In the data rows, 500 means zero.
Some points, each followed by its number:
tensor([592, 510, 446, 508, 464, 569, 437, 518, 438, 477, 359, 582, 477, 506,
        490, 404]) 0
tensor([580, 366, 465, 576, 443, 428, 426, 470, 480, 708, 312, 433, 519, 490,
        203, 603]) 1
tensor([486, 513, 581, 437, 455, 445, 500, 501, 472, 528, 616, 448, 512, 408,
        518, 558]) 2
tensor([559, 299, 505, 421, 448, 586, 616, 463, 514, 554, 436, 419, 528, 570,
        383, 462]) 3
tensor([652, 414, 557, 465, 554, 544, 537, 448, 389, 610, 608, 492, 595, 593,
        517, 541]) 4
tensor([519, 602, 577, 487, 577, 438, 473, 472, 450, 476, 483, 541, 429, 470,
        610, 462]) 5
tensor([439, 724, 632, 446, 414, 345, 388, 710, 566, 500, 458, 521, 571, 482,
        484, 565]) 6
tensor([485, 584, 523, 508, 558, 452, 441, 437, 488, 484, 462, 535, 463, 507,
        574, 472]) 7
tensor([458, 510, 529, 460, 554, 460, 474, 497, 511, 521, 558, 526, 468, 487,
        559, 546]) 8
tensor([465, 475, 543, 379, 429, 507, 525, 532, 473, 558, 686, 481, 514, 466,
        523, 608]) 9
tensor([522, 577, 496, 532, 501, 393, 381, 466, 525, 528, 463, 472, 455, 492,
        479, 479]) 10
tensor([454, 494, 553, 396, 493, 449, 562, 495, 469, 508, 624, 531, 487, 465,
        548, 615]) 11
tensor([516, 355, 477, 422, 473, 549, 760, 559, 514, 371, 534, 495, 567, 522,
        482, 307]) 12
tensor([626, 468, 478, 453, 433, 637, 704, 441, 466, 507, 365, 335, 300, 223,
        673, 476]) 13
tensor([583, 452, 436, 501, 494, 635, 614, 490, 526, 414, 412, 550, 409, 542,
        441, 324]) 14
tensor([450, 521, 526, 467, 572, 512, 355, 441, 568, 486, 565, 556, 613, 557,
        517, 540]) 15
tensor([343, 531, 429, 490, 598, 579, 615, 445, 565, 369, 617, 614, 548, 681,
        527, 465]) 16
tensor([532, 627, 525, 489, 550, 488, 570, 530, 504, 356, 644, 400, 422, 487,
        755, 306]) 17
tensor([538, 471, 501, 482, 465, 542, 586, 437, 447, 503, 393, 399, 436, 376,
        524, 503]) 18
tensor([526, 444, 651, 380, 445, 570, 611, 467, 511, 477, 618, 469, 552, 529,
        627, 435]) 19
tensor([537, 445, 576, 433, 438, 492, 482, 540, 509, 546, 475, 451, 505, 395,
        467, 514]) 20
tensor([376, 544, 452, 529, 687, 477, 617, 354, 472, 380, 563, 531, 563, 461,
        568, 485]) 21
tensor([515, 526, 599, 416, 488, 497, 467, 501, 503, 540, 501, 496, 519, 479,
        594, 549]) 22
tensor([438, 496, 576, 386, 470, 463, 380, 518, 469, 625, 482, 572, 650, 434,
        446, 711]) 23
Which three points above are nearest to each new point by angle? Their numbers follow each, nearest first.
tensor([458, 611, 410, 513, 464, 403, 509, 598, 432, 483, 485, 679, 510, 542,
        424, 568]) 6 23 0
tensor([403, 500, 397, 534, 564, 527, 455, 484, 518, 502, 509, 551, 518, 710,
        423, 596]) 16 15 1
tensor([528, 411, 481, 545, 460, 515, 462, 476, 500, 618, 415, 425, 534, 524,
        344, 570]) 1 3 20
tensor([545, 170, 444, 436, 428, 581, 595, 433, 511, 467, 435, 449, 506, 660,
        324, 425]) 3 12 14
tensor([345, 598, 298, 838, 494, 588, 239, 528, 605, 428, 388, 628, 570, 274,
        231, 607]) 1 10 0
tensor([498, 565, 545, 441, 556, 470, 474, 557, 550, 491, 499, 545, 485, 668,
        540, 453]) 16 7 15
tensor([553, 485, 485, 644, 528, 479, 431, 439, 585, 456, 587, 404, 472, 495,
        665, 364]) 17 7 10
tensor([482, 584, 426, 595, 520, 402, 518, 545, 394, 539, 527, 600, 511, 534,
        347, 564]) 1 6 23
tensor([505, 471, 378, 515, 507, 470, 531, 406, 363, 612, 460, 559, 388, 559,
        427, 632]) 1 4 23
tensor([488, 549, 515, 480, 535, 461, 546, 492, 473, 508, 526, 560, 481, 454,
        576, 494]) 5 8 11
tensor([477, 492, 485, 503, 506, 518, 455, 473, 602, 422, 400, 435, 484, 436,
        457, 387]) 14 0 10
tensor([522, 429, 637, 438, 479, 463, 347, 538, 481, 654, 583, 514, 607, 452,
        479, 649]) 23 2 22
tensor([524, 459, 436, 472, 507, 534, 607, 456, 459, 469, 455, 444, 435, 492,
        507, 410]) 14 18 13
tensor([520, 471, 583, 445, 466, 524, 476, 557, 523, 506, 445, 471, 489, 393,
        507, 528]) 20 22 13
tensor([435, 700, 497, 453, 509, 432, 408, 585, 629, 391, 588, 557, 563, 589,
        552, 478]) 6 15 16
